In the data rows, the value 128 means zero.
Here are some points:
[080,192,130,162,117,102,090,088,189,054,144,190,033,143,181,102,136,130,
 166,090,096,112,097,067,163,066,190,205,095,156]
[222,102,231,041,179,176,110,126,063,143,164,141,094,129,152,107,142,132,
 043,155,139,139,129,059,251,110,131,240,199,143]
[036,116,063,180,193,128,181,142,182,048,177,111,032,225,143,153,050,157,
 107,137,124,028,126,096,079,078,132,166,089,067]
[153,120,141,154,126,125,141,131,152,113,127,108,140,104,090,115,144,136,
 160,119,112,190,158,150,100,124,096,113,103,162]
[149,159,180,068,110,173,123,110,051,174,147,133,144,115,144,132,127,121,
 098,153,125,169,113,104,192,164,101,214,153,112]
[136,042,185,192,132,058,089,187,164,087,184,143,045,147,137,094,046,117,
 095,141,000,084,121,038,109,161,137,119,095,159]
[240,081,213,057,116,179,097,150,006,180,066,104,255,070,141,124,190,081,
 082,112,190,215,119,137,187,252,036,108,191,145]
[179,230,226,149,038,074,227,183,152,112,203,164,209,087,025,084,086,144,
 074,172,104,237,229,169,143,185,091,185,173,108]
[255,119,183,084,111,110,143,138,049,189,157,109,180,094,124,124,163,070,
 073,199,170,148,186,102,182,136,044,079,154,104]
[255,094,248,000,221,116,136,131,061,139,185,141,163,099,114,108,138,157,
 051,168,102,076,175,026,255,170,000,242,139,130]
[128,097,115,099,175,125,161,156,085,097,129,074,102,126,132,153,061,135,
 126,130,146,102,156,081,110,136,057,131,111,100]
[238,202,240,023,171,131,095,119,050,101,140,241,136,122,118,050,094,089,
 125,113,101,129,108,000,226,076,018,255,173,135]
[212,152,208,000,199,116,094,113,036,103,207,162,094,148,149,045,122,086,
 106,126,101,096,163,000,242,122,000,237,141,173]
[170,114,192,118,081,114,161,116,115,155,129,129,159,136,138,111,139,094,
 136,142,140,207,122,145,115,189,127,137,130,136]
[208,096,208,117,153,099,048,126,082,104,174,189,056,115,176,119,104,059,
 121,109,080,125,113,011,180,083,100,170,073,141]
[200,104,166,167,077,106,102,138,129,178,100,180,166,080,128,122,155,091,
 105,142,158,255,096,176,104,239,160,044,161,169]
[206,079,175,086,094,129,153,162,059,188,135,108,215,129,088,129,099,125,
 122,165,144,209,195,161,093,188,079,143,129,132]
[168,142,183,092,079,143,166,125,112,078,169,146,123,110,110,106,123,108,
 091,157,088,128,128,096,154,141,130,170,180,121]
[095,068,057,211,103,116,140,167,197,110,103,119,114,116,132,136,109,161,
 121,112,157,093,132,166,076,074,193,076,126,111]
[212,179,157,180,042,107,060,103,115,132,110,183,117,063,164,116,208,087,
 102,137,068,255,071,090,181,160,142,102,169,148]
[215,141,203,054,110,120,179,145,077,150,157,112,164,126,079,117,140,136,
 071,192,153,132,153,113,153,165,077,183,157,120]
[036,079,022,255,108,142,130,213,221,099,185,121,091,195,175,216,117,174,
 135,052,146,063,093,225,042,095,153,075,106,089]
[194,143,185,064,140,166,101,107,077,147,122,191,177,111,107,098,147,108,
 127,115,153,169,115,083,152,151,070,139,158,142]
[148,158,134,124,094,148,089,087,111,174,099,177,151,111,182,122,169,138,
 150,128,122,185,126,070,193,143,156,183,143,144]
[128,108,156,152,134,121,109,125,142,110,122,122,107,116,117,099,127,112,
 152,116,091,135,110,108,123,155,142,151,107,157]
[173,170,183,092,139,157,146,136,102,100,192,162,124,088,078,072,101,113,
 093,155,102,140,155,068,176,120,122,192,189,123]
Here are 40 more points, each followed by its number:
[023,112,092,142,157,141,136,130,214,125,107,112,071,185,118,153,096,171,
 156,110,155,081,106,171,049,102,161,135,107,139] 0
[196,089,169,019,135,131,162,178,074,157,159,083,174,100,087,118,107,135,
 109,162,196,157,136,135,144,179,066,109,159,113] 1
[117,092,103,120,161,123,113,121,074,113,134,110,070,150,176,145,131,152,
 132,123,075,077,110,088,170,078,092,187,131,108] 2
[022,173,015,201,091,084,136,119,192,107,137,120,096,141,142,179,151,166,
 195,123,142,147,150,171,090,051,161,078,069,096] 3
[100,100,101,170,121,125,135,159,134,123,101,131,135,126,168,134,105,108,
 120,132,104,137,129,104,126,133,127,118,131,128] 4
[255,151,213,095,089,100,123,122,097,205,125,183,173,088,124,092,139,122,
 133,132,089,173,133,055,214,164,052,182,155,141] 5
[060,141,027,086,192,151,137,100,142,099,202,151,093,174,128,105,114,162,
 192,106,170,065,153,075,133,058,090,201,077,081] 6
[075,089,112,171,141,118,132,153,161,162,133,076,177,198,094,156,100,155,
 107,169,157,072,126,165,079,134,119,093,163,109] 7
[020,113,079,222,110,099,073,087,205,120,030,199,077,110,170,151,203,104,
 228,057,116,140,051,150,083,108,222,050,079,180] 8
[000,149,008,255,100,120,127,161,239,054,135,114,016,140,106,158,096,178,
 222,120,041,056,091,159,054,061,255,060,082,081] 9
[064,119,082,153,162,098,163,103,150,095,114,103,082,156,155,184,098,128,
 161,110,152,058,136,129,067,061,117,086,108,107] 10
[069,217,128,255,031,118,085,057,205,148,098,243,095,125,174,113,171,105,
 177,124,088,220,085,177,119,107,255,110,140,181] 11
[074,095,092,109,195,129,151,126,156,110,083,097,105,170,120,133,071,174,
 120,096,168,020,101,096,075,113,112,102,121,125] 12
[109,121,085,116,158,118,228,202,145,096,170,088,140,186,075,121,034,187,
 113,180,141,073,185,153,082,089,081,139,124,055] 13
[143,157,104,128,151,156,112,107,101,150,124,132,163,144,137,070,140,107,
 101,128,117,214,070,134,170,153,169,144,155,110] 14
[211,114,174,140,072,089,136,122,098,169,137,121,156,124,112,147,125,128,
 107,140,144,147,212,118,122,175,101,101,144,107] 15
[054,137,019,111,197,145,148,152,150,090,139,081,110,168,123,178,152,158,
 120,148,178,023,112,194,133,042,132,120,123,066] 16
[184,103,210,127,092,122,126,145,111,156,096,132,178,122,117,161,154,092,
 109,122,115,164,134,139,151,174,125,087,177,129] 17
[056,135,079,162,156,145,184,146,185,096,127,121,101,157,143,169,136,177,
 137,143,138,088,101,185,063,083,174,081,171,076] 18
[255,107,255,022,135,123,105,148,024,122,180,132,140,089,133,082,119,070,
 112,103,091,137,207,037,179,164,007,205,149,099] 19
[149,138,109,109,103,136,167,141,116,200,140,112,217,098,101,127,147,117,
 087,178,191,148,111,226,133,158,111,057,178,133] 20
[217,157,209,175,072,139,104,128,136,162,080,168,137,102,123,076,191,063,
 073,173,083,240,084,192,217,207,226,118,255,200] 21
[000,137,059,179,103,149,170,125,202,124,131,104,085,151,127,152,082,180,
 158,122,134,082,112,200,055,096,212,096,082,129] 22
[179,130,139,086,087,146,157,142,117,139,120,127,148,096,107,135,083,107,
 165,157,116,162,144,125,160,117,126,166,145,137] 23
[019,134,037,209,145,123,106,091,180,085,090,167,051,188,158,137,165,139,
 166,095,129,067,080,152,098,034,215,068,095,103] 24
[000,125,000,255,106,065,145,138,236,086,128,093,032,169,197,195,132,189,
 244,068,150,064,118,169,004,048,184,068,031,118] 25
[180,146,152,070,084,145,128,118,094,161,101,112,185,121,112,077,114,105,
 126,102,116,203,160,115,117,121,097,117,158,139] 26
[034,095,052,141,178,119,206,165,165,067,224,097,051,211,109,143,039,164,
 119,169,130,020,147,125,044,092,076,158,064,078] 27
[002,103,085,255,099,097,145,097,240,133,018,173,092,136,156,148,167,138,
 239,075,126,180,102,202,049,124,253,021,076,154] 28
[121,084,079,082,164,111,182,169,118,090,168,074,022,161,139,136,012,148,
 068,098,138,041,117,080,090,076,082,158,031,144] 29
[255,121,222,004,164,150,083,123,034,118,144,149,115,078,128,109,086,074,
 090,129,112,106,187,008,226,118,037,234,140,146] 30
[072,143,060,084,182,125,160,146,163,088,155,124,063,190,117,145,113,174,
 150,118,124,067,142,143,136,074,108,195,114,097] 31
[030,060,010,255,073,144,127,088,241,163,133,116,096,155,110,110,121,133,
 184,130,052,140,100,255,000,204,255,063,099,166] 32
[020,143,083,101,212,177,152,113,147,133,201,089,090,176,145,171,093,219,
 069,150,198,028,106,136,140,111,142,140,142,111] 33
[050,080,077,120,162,134,091,163,130,088,094,120,079,148,180,139,126,163,
 116,089,132,040,107,121,107,065,149,107,077,123] 34
[004,167,000,180,129,142,144,113,195,104,172,113,126,184,120,161,148,212,
 152,158,186,103,131,216,111,071,175,142,086,103] 35
[241,081,244,025,133,122,137,176,056,184,113,094,227,098,049,076,121,152,
 055,131,125,200,144,127,151,248,032,118,172,117] 36
[120,171,107,085,165,128,127,102,125,103,167,129,084,150,149,125,145,163,
 132,154,147,089,123,106,142,106,144,142,109,117] 37
[000,175,000,255,120,140,144,093,255,041,104,142,032,185,159,194,152,179,
 232,071,136,057,040,205,041,001,255,118,043,170] 38
[009,156,019,194,154,110,163,118,209,031,189,125,013,201,193,165,069,171,
 184,114,084,036,146,085,099,012,149,124,041,100] 39
Which three of these numbered points are nearest to each point below, looking only along the 3 directions in which the first points spread most? Their numbers follow each, nearest first.
[255,080,217,006,139,145,084,143,078,121,180,167,120,103,131,063,068,113,
 124,127,073,152,186,000,195,163,048,225,143,129] > 30 19 5
[149,198,173,099,081,192,073,039,121,193,057,207,223,089,131,117,228,080,
 116,142,126,255,064,197,220,187,181,148,196,168] > 21 17 14
[176,204,160,027,138,163,086,065,072,133,128,119,180,094,154,079,242,128,
 102,152,152,175,137,091,250,146,110,213,162,108] > 5 19 26
[081,174,098,130,155,103,202,116,169,046,121,042,093,152,130,126,099,178,
 127,137,151,098,152,071,171,091,118,149,045,111] > 31 12 33
[099,124,066,119,129,146,189,138,165,170,112,059,152,162,088,146,116,213,
 142,150,154,080,123,181,091,136,104,137,149,116] > 7 16 13
[147,124,146,149,119,075,124,144,123,083,152,101,090,138,108,129,121,130,
 116,133,139,098,164,115,136,105,093,124,096,115] > 37 4 2
[229,145,236,055,110,136,097,099,103,145,096,168,178,096,131,109,132,100,
 131,123,092,184,161,068,161,109,098,165,135,127] > 5 26 23
[001,122,049,255,095,081,097,131,255,000,149,178,000,178,214,134,058,126,
 218,071,004,031,118,062,077,001,213,100,030,119] > 38 39 9
[020,130,072,189,141,154,100,151,157,037,068,159,017,153,159,127,125,153,
 225,050,045,095,069,113,073,106,219,150,040,175] > 24 34 9
[000,146,037,223,146,148,112,132,228,103,091,160,048,142,143,140,112,120,
 215,094,089,139,085,129,061,062,219,078,029,122] > 24 9 38
[184,133,210,142,048,102,045,077,111,134,100,176,122,088,146,115,158,083,
 142,125,081,232,100,132,187,151,144,092,181,165] > 21 14 17
[000,110,000,254,125,074,140,143,205,095,121,124,039,170,148,192,098,196,
 218,072,136,056,115,143,019,075,174,031,021,117] > 25 9 38
[000,117,106,236,120,106,143,108,212,129,065,084,118,161,174,144,117,139,
 144,086,100,121,095,165,082,110,226,064,118,137] > 3 22 24
[000,224,050,214,098,152,122,112,201,076,103,167,107,085,135,183,242,163,
 150,140,173,107,069,229,128,068,217,079,156,097] > 3 28 8
[067,120,046,118,179,115,149,142,130,123,185,070,123,180,114,186,151,183,
 114,148,208,000,192,146,080,044,081,144,097,067] > 13 33 16
[255,166,239,000,176,169,166,148,061,146,202,116,172,126,089,062,087,090,
 051,192,090,151,181,089,218,168,000,214,162,128] > 19 30 36
[185,137,236,061,171,186,118,170,047,122,105,150,211,110,068,045,117,135,
 148,116,044,242,087,110,176,255,131,234,099,202] > 5 26 17
[043,106,084,159,206,126,173,180,155,083,114,075,133,154,112,161,081,158,
 128,109,101,036,109,176,066,099,114,133,051,127] > 16 10 12
[062,106,020,255,089,108,149,183,158,054,100,128,091,152,147,149,161,120,
 205,120,070,142,075,190,093,110,204,097,083,110] > 3 22 24
[255,085,234,000,173,152,116,118,046,143,140,111,173,107,082,066,083,115,
 092,150,143,115,156,025,199,144,022,176,165,111] > 19 30 5
[175,115,180,148,113,072,095,129,118,145,139,195,103,098,163,099,126,072,
 161,113,035,153,101,093,107,205,127,163,153,183] > 14 23 26
[063,123,077,255,039,113,105,131,250,139,019,167,107,114,145,145,185,105,
 222,113,118,201,060,252,058,095,255,000,145,119] > 28 32 8
[041,094,072,212,116,116,161,156,195,090,108,080,100,166,103,165,118,170,
 143,135,121,098,103,174,069,086,217,099,111,131] > 22 35 3
[049,105,084,200,146,089,109,110,236,033,122,140,010,170,157,159,048,107,
 168,093,024,016,084,085,099,032,174,117,055,109] > 39 24 34
[173,133,112,168,058,111,147,133,122,187,070,098,179,127,104,109,141,127,
 115,161,140,186,175,198,086,158,166,019,127,148] > 20 17 15
[085,175,125,095,161,173,135,060,171,083,182,113,090,145,165,120,083,135,
 169,095,099,058,134,101,142,049,135,197,063,128] > 6 2 31
[255,113,240,000,182,119,117,107,028,161,160,140,131,122,125,108,068,088,
 063,139,127,119,170,062,183,137,042,180,162,163] > 19 30 5
[145,126,149,116,112,100,099,099,087,121,127,180,149,074,119,069,203,121,
 117,101,117,216,101,136,179,147,113,120,127,142] > 14 26 17
[133,138,098,137,113,154,138,145,103,158,079,098,216,135,108,149,143,168,
 080,127,165,165,131,206,117,157,168,092,173,144] > 20 15 17
[153,133,176,140,079,134,174,138,138,165,086,123,206,118,088,125,155,123,
 096,124,143,165,164,187,097,187,152,067,178,103] > 20 15 17
[047,097,054,255,082,109,109,163,228,089,116,138,076,121,121,164,153,138,
 195,115,123,127,097,146,060,091,216,084,062,124] > 3 24 22
[104,091,083,243,083,089,172,173,145,162,081,144,146,104,086,144,179,147,
 140,122,109,204,065,249,075,148,209,045,177,154] > 32 28 3
[170,160,175,143,131,150,112,138,084,101,170,134,100,113,089,118,093,101,
 052,150,037,078,136,072,175,111,125,145,140,128] > 2 37 23
[035,077,010,209,143,122,166,190,182,092,120,080,099,165,104,171,129,177,
 146,105,152,047,093,171,027,074,172,082,084,093] > 22 35 0
[054,152,056,247,081,159,152,104,220,147,071,108,098,126,164,139,183,165,
 187,132,128,189,111,229,053,109,255,000,106,252] > 28 32 8
